[[112 121 141]
 [149 123 139]
 [135 111 135]
 [141 103 130]]
->
[[149 123 139]
 [135 111 135]]

[[123 144 138]
 [149 131 127]
 [142 121 122]
 [107 126 130]]
->
[[149 131 127]
 [142 121 122]]

[[129 132 142 122 128]
 [129 135 124 143 130]
 [128 127 128 127 150]
 [127 124 123 128 139]
 [129 135 130 127 125]]
->
[[129 135 124]
 [128 127 128]]

[[100 138 122 110]
 [103 134 119 110]
 [106 133 126 142]]
->
[[103 134 119]
 [106 133 126]]

[[130 121 104 138 115]
 [131 121 104 138 115]
 [125 135 149 119 141]
 [130 126 119 130 122]]
->
[[131 121 104]
 [125 135 149]]

[[138 138 127 124]
 [136 125 124 143]
 [111 127 107 146]
 [112 121 141 116]]
->
[[136 125 124]
 [111 127 107]]
---
[[128 128 129 128 128 127 128]
 [126 127 129 129 127 127 128]
 [128 129 129 128 128 128 127]
 [127 129 128 127 129 129 128]
 [129 128 128 128 129 128 128]
 [131 132 129 128 129 127 127]
 [131 133 134 132 107 145 121]
 [124 129 124 123 129 133 130]
 [125 128 131 130 129 129 130]]
->
[[125 128 131 130 129 129 130]
 [128 128 129 128 128 127 128]
 [126 127 129 129 127 127 128]
 [128 129 129 128 128 128 127]
 [127 129 128 127 129 129 128]
 [129 128 128 128 129 128 128]
 [131 132 129 128 129 127 127]
 [131 133 134 132 107 145 121]
 [124 129 124 123 129 133 130]]

[[123 127 132 124 133 128 126 128]
 [127 134 136 126 125 134 126 116]
 [121 130 127 132 125 129 127 123]
 [120 129 129 134 131 130 128 126]
 [129 122 129 124 129 125 123 131]
 [128 121 125 133 131 124 125 133]
 [115 125 128 122 128 126 125 128]
 [139 133 140 118 121 135 123 114]
 [128 149 124 122 129 134 150 129]
 [125 130 127 126 128 129 131 128]
 [132 128 127 134 128 129 128 127]
 [127 130 125 135 124 129 129 124]]
->
[[127 130 125 135 124 129 129 124]
 [123 127 132 124 133 128 126 128]
 [127 134 136 126 125 134 126 116]
 [121 130 127 132 125 129 127 123]
 [120 129 129 134 131 130 128 126]
 [129 122 129 124 129 125 123 131]
 [128 121 125 133 131 124 125 133]
 [115 125 128 122 128 126 125 128]
 [139 133 140 118 121 135 123 114]
 [128 149 124 122 129 134 150 129]
 [125 130 127 126 128 129 131 128]
 [132 128 127 134 128 129 128 127]]

[[102 119 128]
 [123 114 135]
 [134 123 131]
 [127 137 121]
 [144 125 134]
 [129 126 130]
 [114 125 127]
 [127 131 125]
 [128 130 128]
 [155 139 126]]
->
[[155 139 126]
 [102 119 128]
 [123 114 135]
 [134 123 131]
 [127 137 121]
 [144 125 134]
 [129 126 130]
 [114 125 127]
 [127 131 125]
 [128 130 128]]

[[153 108 110 116]
 [139 119 151 103]
 [107 139 105 134]
 [112 108 144 125]
 [118 153 131 120]
 [147 111 111 117]
 [131 115 109 117]
 [113 134 118 127]]
->
[[113 134 118 127]
 [153 108 110 116]
 [139 119 151 103]
 [107 139 105 134]
 [112 108 144 125]
 [118 153 131 120]
 [147 111 111 117]
 [131 115 109 117]]

[[132 130 111]
 [138 124 128]
 [134 132 113]
 [139 136 136]
 [151 137 132]
 [133 126 127]
 [152 136 133]
 [148 139 134]
 [130 138 119]]
->
[[130 138 119]
 [132 130 111]
 [138 124 128]
 [134 132 113]
 [139 136 136]
 [151 137 132]
 [133 126 127]
 [152 136 133]
 [148 139 134]]

[[141 148 105]
 [137 107 130]
 [112 147 134]
 [157 103 141]
 [115 126 143]
 [152 113 108]
 [115 124 103]
 [142 114 137]
 [155 149 139]
 [146 141 128]
 [120 149 151]]
->
[[120 149 151]
 [141 148 105]
 [137 107 130]
 [112 147 134]
 [157 103 141]
 [115 126 143]
 [152 113 108]
 [115 124 103]
 [142 114 137]
 [155 149 139]
 [146 141 128]]

[[123 151 138]
 [125 149 133]
 [139 141 148]]
->
[[139 141 148]
 [123 151 138]
 [125 149 133]]

[[133 131 125 137 127 135 130 133 129 121]
 [132 134 131 120 131 116 113 136 124 126]
 [132 131 126 136 123 135 130 132 130 123]
 [120 139 141 135 120 122 128 133 107 124]
 [122 138 144 131 123 118 126 133 106 127]
 [122 140 140 134 119 123 127 129 107 123]
 [133 131 129 136 126 131 132 135 130 123]
 [135 128 127 136 123 131 131 137 133 123]
 [133 136 132 121 133 116 112 134 124 126]]
->
[[133 136 132 121 133 116 112 134 124 126]
 [133 131 125 137 127 135 130 133 129 121]
 [132 134 131 120 131 116 113 136 124 126]
 [132 131 126 136 123 135 130 132 130 123]
 [120 139 141 135 120 122 128 133 107 124]
 [122 138 144 131 123 118 126 133 106 127]
 [122 140 140 134 119 123 127 129 107 123]
 [133 131 129 136 126 131 132 135 130 123]
 [135 128 127 136 123 131 131 137 133 123]]
---
[[124 132 144 119 121 141 136 123 149 112 138 126 132 133 139]
 [116 125 134 116 126 146 137 119 146 112 135 126 124 136 138]
 [112 125 133 113 124 149 137 117 146 111 138 131 122 137 139]]
->
[[112 125 133 113 124 149 137 117 146 111 138 131 122 137 139]
 [116 125 134 116 126 146 137 119 146 112 135 126 124 136 138]
 [124 132 144 119 121 141 136 123 149 112 138 126 132 133 139]]

[[150 106]
 [141 126]]
->
[[141 126]
 [150 106]]

[[131 112 126 126]
 [126 102 122 129]]
->
[[126 102 122 129]
 [131 112 126 126]]

[[154 117 127 129 124 130 118 127 128 149 127 120 149 124 127 117]
 [142 114 132 120 121 126 110 129 126 137 138 117 143 119 129 114]
 [128 117 137 134 129 126 144 124 127 128 137 147 125 116 127 116]]
->
[[128 117 137 134 129 126 144 124 127 128 137 147 125 116 127 116]
 [142 114 132 120 121 126 110 129 126 137 138 117 143 119 129 114]
 [154 117 127 129 124 130 118 127 128 149 127 120 149 124 127 117]]

[[133 141 134 130 119 122 122 126 131 129 105 138]
 [130 122 129 132 131 132 126 141 125 125 121 129]
 [128 144 130 124 134 124 118 118 133 129 113 126]
 [122 134 126 123 129 123 124 122 136 126 129 126]]
->
[[122 134 126 123 129 123 124 122 136 126 129 126]
 [128 144 130 124 134 124 118 118 133 129 113 126]
 [130 122 129 132 131 132 126 141 125 125 121 129]
 [133 141 134 130 119 122 122 126 131 129 105 138]]

[[127 140 123 140 139 112 117 124 129 124 113 139 105 136]
 [121 135 130 143 145 124 132 131 104 133 122 134 144 114]]
->
[[121 135 130 143 145 124 132 131 104 133 122 134 144 114]
 [127 140 123 140 139 112 117 124 129 124 113 139 105 136]]
